In the data rows, zero lies at 4.5, halfway between 4 and 5.
Some points, one per row:
[5 6 6 3 8 8 4 2 7 3 7 7 4 8 5 4 5 8 5 2 1 2 6 3 5 5 7 4 2 3 4 1 2 3 1 2 4 6 7 5 8 3 4 5 3 5 1 7]
[5 5 8 6 5 6 5 4 7 4 7 7 3 7 9 5 6 9 7 4 2 4 5 2 4 4 8 3 0 5 4 3 2 3 3 0 5 4 9 3 7 5 3 4 3 3 4 7]
[6 6 6 6 5 6 6 6 6 5 7 6 5 6 5 6 4 5 7 6 7 4 6 7 6 5 7 6 5 6 5 5 7 5 5 6 5 5 7 6 6 7 4 6 7 5 7 5]
[0 9 7 1 9 9 1 2 9 6 8 9 8 9 7 0 9 6 2 1 1 1 9 2 1 8 7 8 1 1 6 0 0 7 1 2 1 9 7 7 9 1 8 9 8 8 2 9]
[5 3 4 4 3 3 4 5 5 4 5 4 5 4 3 4 4 3 6 6 5 3 3 6 5 4 4 5 4 4 3 6 4 4 5 4 4 3 4 5 4 6 4 5 5 3 5 4]
[5 4 3 4 3 4 5 4 3 6 4 4 3 3 4 4 4 4 3 6 3 4 3 3 3 4 5 4 5 5 5 4 3 4 6 3 3 4 4 5 3 4 3 3 6 4 4 3]
[5 3 4 4 5 6 6 5 4 4 4 5 5 4 5 6 3 5 7 7 6 5 4 6 5 5 3 4 6 5 4 6 6 6 6 5 6 4 5 6 4 5 4 5 6 5 6 6]
[6 8 9 7 8 9 5 2 9 3 9 9 3 9 9 7 8 9 4 2 1 3 8 0 4 3 9 4 0 6 4 1 1 3 3 1 5 7 9 2 9 6 4 2 3 3 3 9]
[2 6 5 2 7 7 3 2 7 4 7 7 7 7 5 3 8 6 3 3 2 3 5 2 3 5 5 6 4 4 4 2 2 4 2 2 4 7 4 6 7 3 5 6 8 5 2 6]
[6 3 5 5 3 4 4 5 3 3 3 4 4 4 5 3 3 3 4 4 6 4 3 6 5 3 4 4 5 4 4 5 7 4 4 8 5 3 5 5 4 4 3 5 4 4 4 4]
[4 5 2 5 4 2 4 5 3 8 3 3 6 3 5 4 4 3 8 6 4 6 5 3 4 7 4 2 5 4 8 6 4 7 6 5 5 4 2 3 4 4 6 6 4 4 6 2]
[5 6 9 5 7 9 6 2 8 3 9 9 2 8 9 6 7 9 5 3 1 4 7 2 3 2 9 3 0 7 4 2 2 2 2 1 5 6 9 2 9 5 3 3 4 4 1 9]
[6 5 4 6 6 5 6 8 4 6 6 5 7 4 3 5 6 4 9 7 5 9 6 6 7 7 4 5 6 5 9 7 5 8 7 6 5 6 4 5 4 4 7 8 6 7 6 3]
[4 5 3 3 5 3 6 1 3 5 3 3 6 3 3 4 6 4 2 3 6 4 5 5 4 4 3 3 4 3 6 2 6 6 3 6 4 5 3 4 4 5 4 5 2 6 2 3]
[6 4 4 4 4 3 4 6 6 3 5 4 3 5 4 4 4 6 6 5 7 3 3 6 5 3 5 3 5 5 3 6 7 4 6 6 5 4 4 5 5 6 3 5 5 4 6 5]
[3 4 3 4 4 2 5 6 4 5 5 4 5 3 3 4 4 3 8 5 5 5 5 5 3 6 3 2 6 5 5 6 5 5 6 4 5 4 4 4 5 5 6 6 4 6 7 4]
[4 4 4 5 5 2 5 6 4 5 3 4 4 3 4 5 3 3 2 4 3 4 3 5 4 4 3 4 5 4 3 4 5 3 5 5 4 3 3 5 4 4 3 2 5 5 5 3]
[4 2 4 5 4 5 3 4 3 3 4 4 4 4 3 3 6 5 5 6 7 4 4 6 4 5 4 4 5 4 3 5 5 4 5 7 5 5 4 4 5 4 4 5 4 6 7 4]
[5 3 3 4 5 4 5 2 3 4 3 3 4 3 2 3 6 3 4 4 5 3 5 5 4 4 3 4 6 4 3 3 5 3 2 5 5 5 4 3 3 6 4 5 3 3 3 4]
[4 5 4 4 5 3 3 2 2 4 3 3 6 3 3 3 5 4 2 4 5 4 4 3 4 7 3 4 5 4 5 2 6 5 2 5 4 6 4 3 4 5 6 6 4 5 2 3]
[5 4 4 6 3 5 4 4 3 3 4 4 3 5 4 4 5 5 4 5 7 2 4 6 4 3 5 2 6 4 4 5 5 3 5 6 4 3 3 3 4 4 3 3 2 2 5 3]
[6 2 3 5 3 3 4 5 3 2 4 4 4 4 3 4 3 3 5 5 4 5 3 6 5 3 4 3 6 4 4 5 4 4 5 5 5 2 3 4 5 7 3 3 4 2 5 3]
[5 4 6 4 4 4 4 5 4 3 3 3 1 3 3 4 4 5 5 5 6 5 3 6 5 2 5 5 5 4 4 5 7 4 6 6 5 3 5 3 4 5 3 3 4 3 5 4]
[5 5 4 4 3 5 5 6 4 3 3 5 4 4 4 5 2 5 5 5 6 5 5 6 4 4 4 4 5 4 4 5 6 4 5 5 4 4 5 4 5 6 3 4 5 3 6 4]
[4 6 9 5 6 9 6 3 7 4 9 9 4 9 9 7 7 9 5 2 0 4 7 1 6 2 9 3 0 6 3 2 0 3 1 0 4 6 9 2 8 5 3 4 2 3 2 9]
[4 3 3 4 3 4 4 7 4 4 3 3 3 4 4 4 3 4 5 6 5 4 4 5 4 4 4 4 3 4 5 5 4 3 5 4 4 3 4 5 3 4 3 3 4 4 5 3]
[4 3 4 5 4 4 3 4 4 4 4 4 3 4 3 5 3 3 4 6 6 5 4 6 4 3 3 4 5 6 3 5 5 2 6 6 4 3 4 2 3 4 4 3 3 3 4 4]
[6 4 5 5 5 5 5 7 5 5 5 5 4 5 3 5 5 5 6 6 6 6 5 6 5 5 4 6 4 5 5 7 6 5 5 6 6 6 6 5 6 6 6 7 6 7 6 6]
[4 4 4 5 5 3 4 3 4 5 3 4 3 4 2 3 3 4 4 3 4 5 3 5 5 4 3 4 3 3 4 5 4 3 3 5 5 4 4 4 3 5 3 3 4 3 3 4]
[7 8 5 6 6 7 9 8 7 9 5 6 9 5 5 7 8 4 9 8 4 9 7 5 9 9 3 7 7 6 9 7 5 9 7 6 5 7 4 7 4 5 9 9 6 9 8 6]
[2 7 5 3 5 5 3 2 4 4 5 5 4 6 5 3 6 4 4 2 2 3 8 2 5 5 3 5 3 3 4 2 2 6 1 3 3 5 4 4 6 3 5 7 6 6 3 6]
[4 5 2 5 4 3 5 2 4 6 3 3 5 3 3 5 5 3 3 3 5 4 5 5 4 5 4 2 4 5 6 2 5 4 4 4 3 4 4 5 3 5 6 6 4 6 3 3]
[7 7 5 7 6 6 7 6 5 7 5 6 6 6 5 6 6 5 7 8 6 6 6 5 8 6 5 8 6 6 7 7 6 8 7 7 7 7 5 7 6 5 7 7 6 8 6 5]
[5 4 3 2 5 3 5 4 4 3 3 3 3 5 3 4 3 3 5 5 5 4 4 4 4 3 3 4 4 4 3 6 4 3 5 4 5 3 4 5 4 4 3 4 4 3 5 2]
[4 3 3 5 2 3 5 4 2 4 5 4 4 3 3 5 4 4 4 6 6 3 3 5 4 4 4 2 5 6 3 5 5 3 5 6 5 4 3 4 4 4 3 3 5 4 5 4]
[5 4 6 5 3 4 4 5 5 3 3 5 3 4 3 5 3 4 4 7 6 5 5 6 4 3 5 4 6 5 3 5 7 3 4 5 5 3 4 4 4 6 3 4 4 2 6 6]
[5 4 5 4 4 3 3 3 3 4 2 2 5 2 4 3 4 4 1 3 5 4 6 5 5 4 4 2 4 4 3 4 5 4 2 5 5 4 2 3 3 3 5 5 3 5 3 4]
[4 2 4 5 4 3 3 5 3 4 5 4 3 3 5 5 3 4 3 5 4 4 3 5 3 5 4 4 5 3 3 5 5 3 4 3 4 3 3 4 4 4 3 3 4 5 4 3]
[6 5 5 5 4 6 6 6 5 4 4 5 4 6 4 4 4 5 5 5 6 4 4 8 5 5 5 6 6 4 5 7 7 5 7 6 6 5 5 5 5 6 4 4 4 5 5 5]
[0 9 9 0 9 9 0 0 9 6 9 9 9 9 9 0 9 9 2 1 0 1 9 2 1 9 7 9 0 0 6 1 1 9 1 3 0 9 9 9 9 0 9 9 8 9 1 9]
[3 4 4 5 4 3 5 3 4 4 4 3 4 4 4 3 5 4 3 4 5 4 2 5 5 4 4 3 5 4 3 4 6 4 4 4 5 5 5 3 3 3 5 2 4 5 2 2]
[4 4 5 4 3 4 4 5 4 3 5 3 5 4 4 4 5 4 6 6 5 4 3 5 5 3 4 2 5 3 3 5 5 5 6 6 4 4 4 4 4 5 4 3 4 3 5 4]
[6 5 6 5 4 5 5 6 5 3 5 6 5 4 6 4 6 6 5 7 6 5 4 7 4 5 6 4 6 6 2 7 6 4 7 7 5 5 7 6 5 6 3 4 6 6 5 4]
[3 7 4 3 9 7 2 1 8 6 6 7 7 7 6 2 8 4 2 2 2 3 8 3 2 6 5 6 3 2 5 1 3 7 0 2 4 7 5 6 6 2 7 7 6 5 1 8]
[4 3 5 5 3 6 4 6 4 3 4 3 4 5 4 4 4 4 5 6 5 5 4 7 3 5 3 4 5 5 4 6 5 4 4 5 4 4 4 4 4 6 3 3 3 4 6 5]
[4 5 4 4 4 4 5 5 5 6 5 4 8 4 3 5 6 3 8 5 4 6 5 5 5 7 3 4 5 4 6 6 6 5 5 5 4 5 5 3 3 4 5 6 4 6 6 6]
[4 4 3 4 4 3 4 6 4 4 4 5 2 3 4 5 3 4 2 4 4 5 3 4 4 4 4 5 4 3 5 4 3 3 5 4 4 2 4 4 5 5 4 3 4 4 5 4]
[4 4 2 5 3 2 5 5 3 1 3 4 3 4 4 5 2 3 5 7 4 5 4 5 5 3 4 5 4 5 3 5 4 3 6 4 4 3 3 4 4 6 3 3 3 4 5 4]
[3 4 4 4 2 2 5 5 4 5 2 3 4 3 5 4 3 6 4 4 6 4 3 6 5 4 7 3 4 5 3 4 6 3 4 7 3 2 5 2 4 4 5 5 2 3 4 3]
[4 3 3 6 3 4 5 5 4 3 4 3 3 4 3 4 4 4 4 5 4 5 3 3 4 4 4 3 4 4 4 5 4 3 6 5 4 3 3 4 4 5 5 2 5 2 5 5]
[4 4 5 4 6 5 5 6 5 5 6 6 5 5 4 5 6 6 6 5 6 6 5 6 5 5 5 7 6 5 5 7 6 4 6 5 5 5 5 6 5 5 5 5 5 5 7 5]
[4 3 3 5 4 4 5 4 2 4 3 3 4 5 4 4 4 4 6 4 3 4 3 3 4 4 3 4 4 5 3 4 4 4 5 4 5 3 3 3 3 5 5 3 3 3 4 4]
[3 3 3 3 5 4 4 6 4 3 4 4 4 5 4 4 4 3 5 4 7 4 4 6 4 4 3 4 4 5 4 6 5 3 5 5 5 3 3 4 4 4 4 3 3 3 6 3]
12 more points follow, each with its number after it:
[2 6 5 3 6 6 3 3 5 4 6 5 4 6 6 4 7 6 5 2 3 4 6 2 4 4 6 6 3 4 3 2 2 5 3 3 5 6 4 6 6 4 5 5 5 5 3 6] 0
[5 5 4 3 4 4 5 4 3 4 5 4 5 3 4 4 4 4 4 3 4 4 5 4 5 4 4 4 4 5 4 4 4 5 3 4 6 6 3 4 5 4 3 3 5 4 4 3] 1
[4 4 4 6 3 4 4 5 5 3 6 4 2 5 4 5 5 4 4 6 5 4 4 7 5 3 4 2 4 4 4 6 6 4 6 6 5 4 4 5 4 5 5 4 4 4 5 5] 2
[4 3 3 5 4 4 5 6 4 3 5 3 4 4 3 4 3 3 4 6 6 3 4 6 5 4 3 3 5 4 4 6 6 4 5 7 4 4 4 4 4 4 3 4 4 5 6 5] 3
[4 3 4 4 3 3 6 5 5 4 3 2 3 3 4 4 3 4 4 3 5 4 3 4 4 5 3 3 5 6 3 5 4 2 5 5 3 3 4 3 2 4 3 3 4 4 5 4] 4
[3 7 4 3 7 7 3 2 6 3 6 7 6 6 4 2 7 5 3 2 3 3 7 3 3 6 4 6 4 3 5 1 3 6 2 3 4 8 4 4 5 3 6 4 5 5 1 5] 5
[4 4 5 5 2 4 4 5 4 3 4 5 2 4 4 4 4 3 5 6 6 4 5 5 5 4 4 4 4 4 4 4 5 3 5 6 5 4 3 3 4 4 3 3 3 4 6 5] 6
[4 4 5 3 3 4 2 2 4 4 4 4 4 4 5 4 4 4 4 3 4 4 3 4 3 5 3 4 4 4 4 4 3 4 4 4 4 5 4 4 5 4 3 2 5 5 4 5] 7
[4 6 2 5 5 3 4 8 3 9 3 4 9 3 3 3 7 5 9 7 5 9 8 4 3 9 3 2 4 4 9 7 3 9 6 4 5 6 4 3 3 5 8 8 4 9 7 3] 8
[4 4 4 5 4 3 5 4 3 5 4 2 4 4 4 4 4 3 4 4 3 4 3 3 4 4 3 4 5 4 4 3 4 3 4 3 5 3 4 5 4 4 4 4 4 4 5 4] 9
[4 4 4 6 5 4 5 6 3 4 5 4 3 4 2 6 4 4 5 5 5 4 4 5 4 4 4 5 5 7 2 5 5 2 7 5 5 4 3 3 4 3 4 3 5 4 5 5] 10
[4 3 4 5 3 4 5 4 2 5 3 4 3 3 4 4 3 3 6 5 4 4 5 3 5 3 4 4 4 4 5 4 5 3 5 5 6 4 3 3 4 5 4 4 4 4 5 3] 11
Which of these numbered points is nearest to each point below, ignoring the direction in which the first points spread most? Its number follows each.
[5 3 7 3 3 4 3 3 5 4 4 3 4 3 8 4 4 7 3 4 3 5 3 3 4 4 6 5 5 3 4 5 2 4 4 2 4 2 5 5 5 2 4 3 6 4 4 4] > 7
[7 6 5 7 5 6 6 6 6 7 6 6 6 5 5 7 5 6 8 7 6 6 7 5 6 6 6 8 6 7 5 6 6 7 7 6 7 5 5 6 6 6 7 6 8 7 6 6] > 10
[4 5 4 3 4 4 4 4 3 5 4 3 1 6 5 3 4 5 2 5 2 6 3 2 4 5 5 5 5 3 5 4 3 5 3 1 3 2 5 5 4 3 4 4 4 5 5 4] > 9
[6 4 5 4 3 4 6 5 5 5 5 5 5 3 4 4 6 5 7 5 6 5 5 7 5 5 3 7 5 6 4 6 5 4 6 5 5 5 5 3 5 5 5 5 6 6 6 5] > 10
[5 4 5 5 5 5 5 6 5 4 5 5 5 4 3 5 4 2 5 6 6 4 4 5 5 4 3 5 6 4 3 6 5 5 6 5 4 4 2 4 5 4 4 5 4 5 6 3] > 3
[5 5 4 5 4 4 5 6 3 4 5 6 6 4 3 6 6 5 6 8 6 6 5 5 5 5 4 6 5 5 4 6 7 5 6 5 5 5 3 5 4 5 6 5 6 6 6 6] > 10
[5 5 7 4 5 5 4 3 5 4 6 5 2 7 8 4 4 6 4 3 2 4 5 1 4 5 7 3 2 5 3 3 1 3 3 2 4 5 8 3 6 5 4 4 3 3 2 6] > 4
[3 4 4 5 3 3 4 5 3 3 4 4 3 4 2 3 4 6 4 5 4 5 2 4 4 3 5 3 4 3 4 6 2 3 6 3 6 4 5 3 3 4 4 1 5 4 5 4] > 7
[3 8 9 2 8 9 1 1 9 4 9 9 5 9 9 3 7 9 4 3 0 3 8 0 5 6 9 6 0 1 4 2 2 6 1 2 2 9 9 6 9 2 6 5 5 5 0 9] > 6
[5 4 2 4 4 4 5 3 4 6 3 4 5 3 3 3 3 2 3 4 4 4 3 3 3 5 2 4 3 5 6 4 4 3 4 4 5 3 3 5 3 4 3 5 4 3 4 5] > 9
[5 3 6 5 4 6 3 5 4 5 5 4 2 4 6 4 3 6 6 4 3 5 3 2 3 3 6 2 4 6 5 4 3 3 3 2 5 5 7 2 6 7 3 3 3 4 4 2] > 11
[5 4 3 4 5 2 5 3 3 4 3 4 3 3 4 5 4 3 2 1 5 3 4 3 4 4 4 4 4 6 3 3 4 5 2 3 5 5 3 4 4 4 4 4 3 5 3 5] > 1
[4 5 3 4 4 4 6 3 5 6 5 4 5 4 4 4 5 4 4 2 5 5 5 2 3 4 4 3 4 4 4 3 4 4 2 5 6 6 3 4 4 4 5 4 4 5 3 4] > 1
[5 4 3 4 5 5 4 7 4 2 3 3 5 4 3 4 4 2 5 6 4 4 3 6 5 4 3 3 4 4 4 7 5 3 6 6 3 3 3 4 5 3 3 3 2 5 5 4] > 3
[2 9 4 3 8 6 2 2 7 7 6 6 9 7 5 2 9 5 1 0 4 0 9 3 2 9 5 8 3 3 8 1 3 9 1 3 4 9 4 8 7 4 9 9 7 9 2 6] > 5
[4 9 6 4 8 4 4 2 4 6 5 4 8 5 3 4 8 4 1 1 5 1 9 4 4 9 3 5 4 5 8 2 4 8 2 5 3 8 4 5 4 4 9 9 4 8 0 5] > 5
[4 5 2 4 5 4 4 7 4 8 1 3 8 4 2 4 5 4 8 8 4 7 6 2 5 9 4 4 5 3 9 7 3 8 7 5 4 6 3 4 4 5 7 7 3 6 5 3] > 8
[5 2 5 4 3 2 5 5 2 5 6 3 3 4 4 3 3 4 6 5 4 5 3 3 5 3 5 3 4 3 4 6 3 4 4 4 6 3 4 2 3 4 4 4 3 3 5 3] > 11
[1 6 8 2 7 9 1 1 8 4 8 7 7 9 8 2 8 7 3 1 3 5 8 2 4 5 8 7 3 2 4 1 3 6 1 1 2 8 6 6 7 2 5 5 6 5 2 9] > 0
[4 3 4 4 3 3 4 4 5 3 4 3 4 4 7 5 3 6 4 5 6 6 4 6 4 3 5 3 5 5 2 3 7 3 4 6 3 3 7 2 3 3 3 3 2 4 4 3] > 4
[4 7 3 4 7 4 3 2 5 5 4 5 8 4 3 4 6 3 3 1 3 4 5 4 5 7 3 4 5 4 6 2 3 7 1 5 5 5 2 5 5 5 7 6 4 6 2 5] > 5
[1 8 5 4 9 7 1 1 7 6 6 7 7 7 6 2 7 7 1 2 3 3 8 3 2 7 5 7 4 3 6 1 2 6 3 2 4 8 4 7 6 2 7 8 7 6 1 6] > 5
[4 4 5 5 4 5 4 4 5 4 4 5 3 6 4 5 3 5 4 6 6 5 4 5 4 4 5 3 4 6 3 5 7 3 5 6 5 4 5 3 4 3 3 3 2 4 5 5] > 6
[4 6 4 5 6 4 5 2 5 5 3 5 5 3 2 4 6 3 3 3 4 4 6 4 4 5 3 4 5 4 5 2 3 6 2 5 4 5 4 4 3 4 6 5 3 6 3 4] > 5
[1 9 6 1 9 8 1 2 9 5 8 7 8 8 6 0 9 6 3 1 3 2 9 3 1 8 8 6 2 2 6 1 1 8 1 2 2 9 6 7 8 0 9 9 7 8 1 9] > 5
[5 8 9 3 7 9 4 1 9 3 9 9 4 9 9 4 7 9 4 1 1 3 8 0 4 4 9 3 0 4 3 0 0 3 1 1 4 8 9 3 9 3 4 5 5 4 1 9] > 6
[5 5 4 4 3 5 5 6 4 4 5 4 4 5 4 5 5 6 5 4 6 5 5 5 5 5 3 5 5 4 4 5 6 4 6 5 5 4 3 5 3 4 5 5 5 4 7 3] > 0
[4 6 4 3 5 5 5 3 6 5 5 6 4 5 6 3 5 4 4 3 3 4 7 3 5 4 4 4 3 4 3 2 3 4 2 3 4 5 4 4 5 5 4 4 6 4 3 5] > 1
[5 3 3 4 5 5 5 7 4 4 4 4 4 4 3 4 5 4 6 6 6 4 6 4 5 4 5 4 5 5 4 6 5 4 6 6 5 4 4 3 4 4 5 5 4 4 6 4] > 3
[4 7 3 4 6 3 4 5 2 8 3 3 7 3 3 4 5 4 7 6 4 8 5 5 4 7 3 3 5 4 8 6 4 8 6 4 3 5 2 3 4 5 7 7 3 7 7 3] > 8
[4 4 4 5 4 4 4 5 4 4 4 4 2 3 5 4 3 5 3 6 5 4 4 6 5 3 4 4 4 5 3 7 5 2 5 5 5 5 5 2 4 5 3 3 5 3 5 4] > 6
[3 7 5 4 7 6 2 1 5 5 5 7 6 5 5 3 8 4 2 3 3 3 8 2 3 8 5 5 4 4 4 2 3 5 2 3 2 6 4 6 6 3 5 6 4 5 2 6] > 5
[3 5 4 4 6 5 3 3 4 4 6 5 7 5 4 3 5 5 3 3 3 3 5 4 5 4 5 4 5 4 3 3 3 6 2 4 5 6 5 4 6 4 5 5 6 5 2 5] > 1
Here are 12 other points, each followed by its number:
[4 5 5 4 5 5 5 3 6 3 5 4 6 6 4 4 5 5 4 5 3 5 6 4 4 6 3 5 5 4 3 3 4 4 2 4 4 6 4 4 4 3 6 5 4 6 3 5] 0
[4 3 4 3 3 4 2 3 5 7 5 4 5 4 5 3 3 6 2 5 3 4 4 4 3 4 5 7 4 4 7 3 3 4 4 2 3 4 4 6 5 3 4 5 6 5 5 5] 1
[6 7 3 3 5 3 6 2 3 6 3 3 6 1 3 6 5 5 3 2 6 2 5 6 5 5 3 2 4 3 6 1 6 6 3 6 4 4 4 2 3 4 5 6 3 7 3 2] 2
[4 4 5 4 3 4 4 5 5 3 5 3 3 4 3 4 3 4 5 6 4 4 4 5 5 4 3 2 4 3 3 6 6 3 5 5 5 3 3 4 3 4 4 3 4 4 5 4] 3
[5 5 3 4 5 4 5 4 4 8 3 4 4 4 4 5 5 3 2 4 3 5 3 4 4 4 4 4 6 4 5 4 4 4 4 3 4 2 3 5 3 4 3 5 5 4 4 4] 4
[6 4 3 5 5 4 4 5 5 4 5 5 4 6 4 5 4 5 7 6 7 5 5 6 5 5 5 5 4 5 6 6 7 4 5 7 5 5 4 4 4 6 5 6 5 4 8 5] 5
[3 7 5 5 5 6 3 2 5 5 5 6 5 6 5 3 6 6 4 2 3 4 6 3 4 6 5 5 3 3 3 1 3 5 1 3 4 6 4 5 6 5 6 5 4 5 1 6] 6
[5 5 2 5 4 4 3 6 3 3 5 4 4 4 3 3 3 3 5 5 4 4 3 4 4 4 3 4 5 4 4 6 3 4 5 4 4 5 3 4 4 5 3 3 3 3 5 4] 7
[6 5 7 6 3 6 6 6 6 4 7 6 4 7 8 5 4 8 6 6 9 5 6 7 4 5 7 6 6 6 4 7 7 5 6 7 7 4 7 6 6 7 5 4 6 5 6 7] 8
[4 5 4 4 4 3 5 5 4 3 3 3 2 3 3 4 3 3 5 6 4 5 2 4 4 3 3 4 5 5 4 5 6 4 5 3 5 4 5 4 4 4 3 3 4 2 6 3] 9
[5 2 3 5 3 3 5 4 3 7 5 3 4 3 4 4 4 1 2 5 5 4 3 5 4 3 3 5 5 3 7 2 4 4 5 4 4 4 4 3 4 4 4 3 5 3 3 4] 10
[4 2 4 5 3 4 5 5 4 5 3 4 4 4 4 5 4 3 3 4 3 4 2 6 5 4 3 4 5 5 4 6 7 3 4 4 5 3 5 4 2 4 2 3 3 4 5 4] 11
Which of these numbered points is nearest to each point below, ignoring the direction in which the first points spread most? Its number follows each.
[4 4 4 4 3 2 6 3 3 3 4 3 3 3 5 6 3 4 5 3 5 5 4 5 5 5 4 4 4 5 4 5 6 3 4 6 4 4 4 3 3 4 5 4 3 7 4 2] > 0
[5 4 4 6 6 5 6 7 5 8 4 6 6 4 4 6 6 4 8 7 5 7 5 6 6 7 4 5 5 6 7 7 6 8 7 5 4 5 4 5 4 5 7 8 6 7 7 5] > 5
[4 4 5 4 3 5 5 5 4 3 5 3 4 3 3 6 4 5 5 6 5 5 4 6 5 3 4 2 4 4 3 7 7 4 5 6 5 3 6 4 5 5 5 4 5 4 4 5] > 3
[5 4 6 5 4 5 6 3 5 4 5 5 3 6 7 4 3 6 5 4 3 5 4 1 4 2 7 4 5 5 3 3 2 3 2 2 6 4 7 2 6 6 4 4 4 3 5 5] > 9
[5 4 3 4 6 3 4 2 3 5 4 3 4 3 4 4 5 4 3 2 6 3 4 6 5 6 4 4 5 5 3 2 7 4 2 6 2 4 4 3 4 4 5 3 3 4 3 2] > 6
[9 7 7 9 6 6 7 7 8 5 7 7 6 9 8 8 5 7 7 6 7 6 5 8 8 6 7 7 8 8 6 8 7 7 7 6 9 6 9 8 7 9 7 6 9 6 5 7] > 8
[4 5 3 3 5 5 5 3 3 5 3 4 6 4 4 4 5 4 3 2 6 4 5 4 4 5 4 3 5 4 3 3 5 6 2 4 6 5 3 4 4 4 5 4 4 4 2 3] > 6
[5 4 4 4 3 4 4 4 4 4 4 5 4 4 2 5 4 4 4 3 3 4 3 5 5 4 3 4 5 5 4 4 6 3 4 4 5 2 4 4 3 4 4 4 3 4 4 3] > 11
[4 2 4 4 3 2 4 4 3 7 3 4 3 4 3 4 4 3 2 4 4 3 2 4 5 4 2 3 4 5 7 4 5 4 4 4 5 3 3 5 4 4 4 4 4 4 3 4] > 10
[5 5 4 4 5 6 3 2 5 5 5 6 5 5 6 3 7 5 4 3 3 5 6 3 4 4 6 6 3 3 4 3 2 5 1 3 4 7 6 3 6 3 5 5 5 5 1 6] > 6
[3 6 5 4 6 5 4 3 5 4 5 5 4 6 4 4 6 4 3 2 3 5 7 2 5 6 4 5 3 4 5 2 3 5 3 3 3 5 4 4 6 4 4 4 4 5 2 5] > 6
[4 4 4 5 3 4 4 6 3 4 4 3 1 4 3 4 4 4 5 4 4 3 3 6 5 3 4 2 3 4 3 6 5 3 5 6 5 3 4 4 3 5 3 3 4 3 5 4] > 3
[4 4 4 4 4 4 4 5 4 5 4 5 4 4 4 4 5 2 3 4 5 3 3 5 5 3 3 6 5 5 6 4 4 4 4 4 2 4 5 4 3 3 5 5 4 5 4 4] > 10
[2 6 9 2 9 9 2 3 8 3 9 9 6 9 9 1 7 9 4 0 2 3 9 2 4 5 8 5 1 1 3 2 1 6 3 1 2 7 9 7 9 1 6 5 7 6 1 9] > 3
[9 7 9 9 7 9 9 7 9 7 8 9 7 8 9 9 6 9 7 7 9 7 6 8 9 7 9 9 9 9 7 6 8 8 7 9 9 6 9 9 9 9 6 6 9 7 8 9] > 8
[5 4 4 5 4 4 4 6 5 5 4 4 5 4 4 4 4 2 5 6 5 3 5 6 4 3 4 4 4 4 3 5 6 4 7 5 6 4 4 4 4 4 4 4 5 4 5 4] > 3
[6 5 3 5 6 4 6 6 6 7 5 5 7 5 3 5 7 5 8 6 7 7 6 6 6 6 4 6 6 4 7 7 6 8 7 6 5 5 5 6 6 6 7 5 7 8 5 4] > 5
[5 4 4 4 3 4 5 6 3 3 4 3 5 2 4 5 2 4 4 5 4 5 2 3 3 3 3 5 6 4 4 6 4 3 5 5 5 4 4 3 3 6 3 3 3 3 6 3] > 7
[9 9 9 9 9 9 9 8 9 9 9 9 9 9 9 9 9 9 9 9 9 9 9 8 9 9 9 9 9 9 9 8 7 9 8 9 9 9 9 9 9 9 9 9 9 9 8 9] > 8
[6 4 3 4 3 3 4 5 4 7 4 2 4 3 4 6 2 4 2 4 5 4 4 2 4 4 3 4 4 4 6 3 3 4 5 4 4 4 4 3 4 5 4 5 4 5 5 3] > 10
[4 4 6 4 4 6 3 5 5 5 5 5 3 5 5 4 4 5 5 6 6 5 5 7 5 4 6 4 5 4 2 5 6 3 6 6 5 4 5 4 4 3 5 4 3 3 6 4] > 3
[3 3 4 5 3 3 4 5 3 4 4 4 3 4 4 4 4 3 4 5 4 4 5 4 5 4 2 4 5 4 3 4 2 2 6 3 4 4 3 4 3 4 2 5 3 2 4 3] > 7
[5 3 4 4 3 2 5 5 5 5 4 2 3 4 3 6 3 3 3 4 6 3 3 5 5 3 5 2 5 4 6 3 7 3 4 5 4 4 2 2 4 4 2 3 3 4 4 3] > 10
[5 4 5 2 5 6 4 2 5 3 5 5 4 5 6 5 5 5 2 3 1 5 4 2 5 4 5 5 3 4 4 4 3 4 2 3 5 4 4 4 4 5 3 5 3 3 2 5] > 11
[7 3 7 7 6 7 6 7 6 5 7 5 5 6 7 6 4 7 6 7 7 5 6 7 5 6 6 8 6 7 5 6 8 5 7 7 6 5 7 6 7 6 6 6 7 5 5 6] > 8
[5 3 4 3 4 4 5 5 5 4 3 4 3 4 5 5 4 4 3 4 2 4 4 3 4 3 3 4 5 3 4 3 2 4 4 2 4 4 6 3 5 3 3 5 5 3 4 3] > 9
[4 2 4 3 3 4 5 5 2 4 3 3 3 4 4 5 4 5 5 6 5 4 3 2 3 3 4 4 4 4 6 5 3 3 5 3 4 1 4 4 4 4 4 3 5 2 5 3] > 9
[3 4 5 4 4 4 4 4 3 3 4 4 4 6 4 4 4 4 7 6 5 4 4 5 5 6 4 5 4 4 4 6 6 4 5 7 5 4 3 4 5 4 5 4 4 3 5 4] > 3
[5 4 5 5 4 4 5 7 5 4 5 6 4 4 5 4 4 5 6 6 6 4 4 6 4 4 4 6 4 5 5 4 6 4 5 6 6 5 6 5 5 6 4 5 4 4 7 6] > 5
[4 4 3 5 5 5 6 7 5 6 5 5 5 4 3 4 4 4 6 7 8 6 4 6 4 5 4 6 4 6 6 6 6 5 5 6 6 5 6 5 3 5 5 5 6 6 5 5] > 5
[5 5 3 3 4 4 4 7 5 4 3 2 5 3 3 4 3 6 6 6 4 4 4 5 4 5 3 4 4 4 6 6 4 5 7 5 4 5 3 4 4 4 6 6 3 3 6 4] > 7
[4 4 6 0 4 4 3 3 4 9 6 6 5 5 6 2 5 6 1 4 2 1 2 2 0 6 7 9 3 1 9 3 2 6 2 2 1 3 6 9 6 1 7 7 9 6 3 5] > 1
[5 6 5 3 4 1 5 4 2 5 3 2 6 2 4 5 5 4 2 2 6 4 6 6 5 5 4 2 4 4 5 3 6 6 3 6 3 5 5 2 1 3 5 5 2 6 2 3] > 2
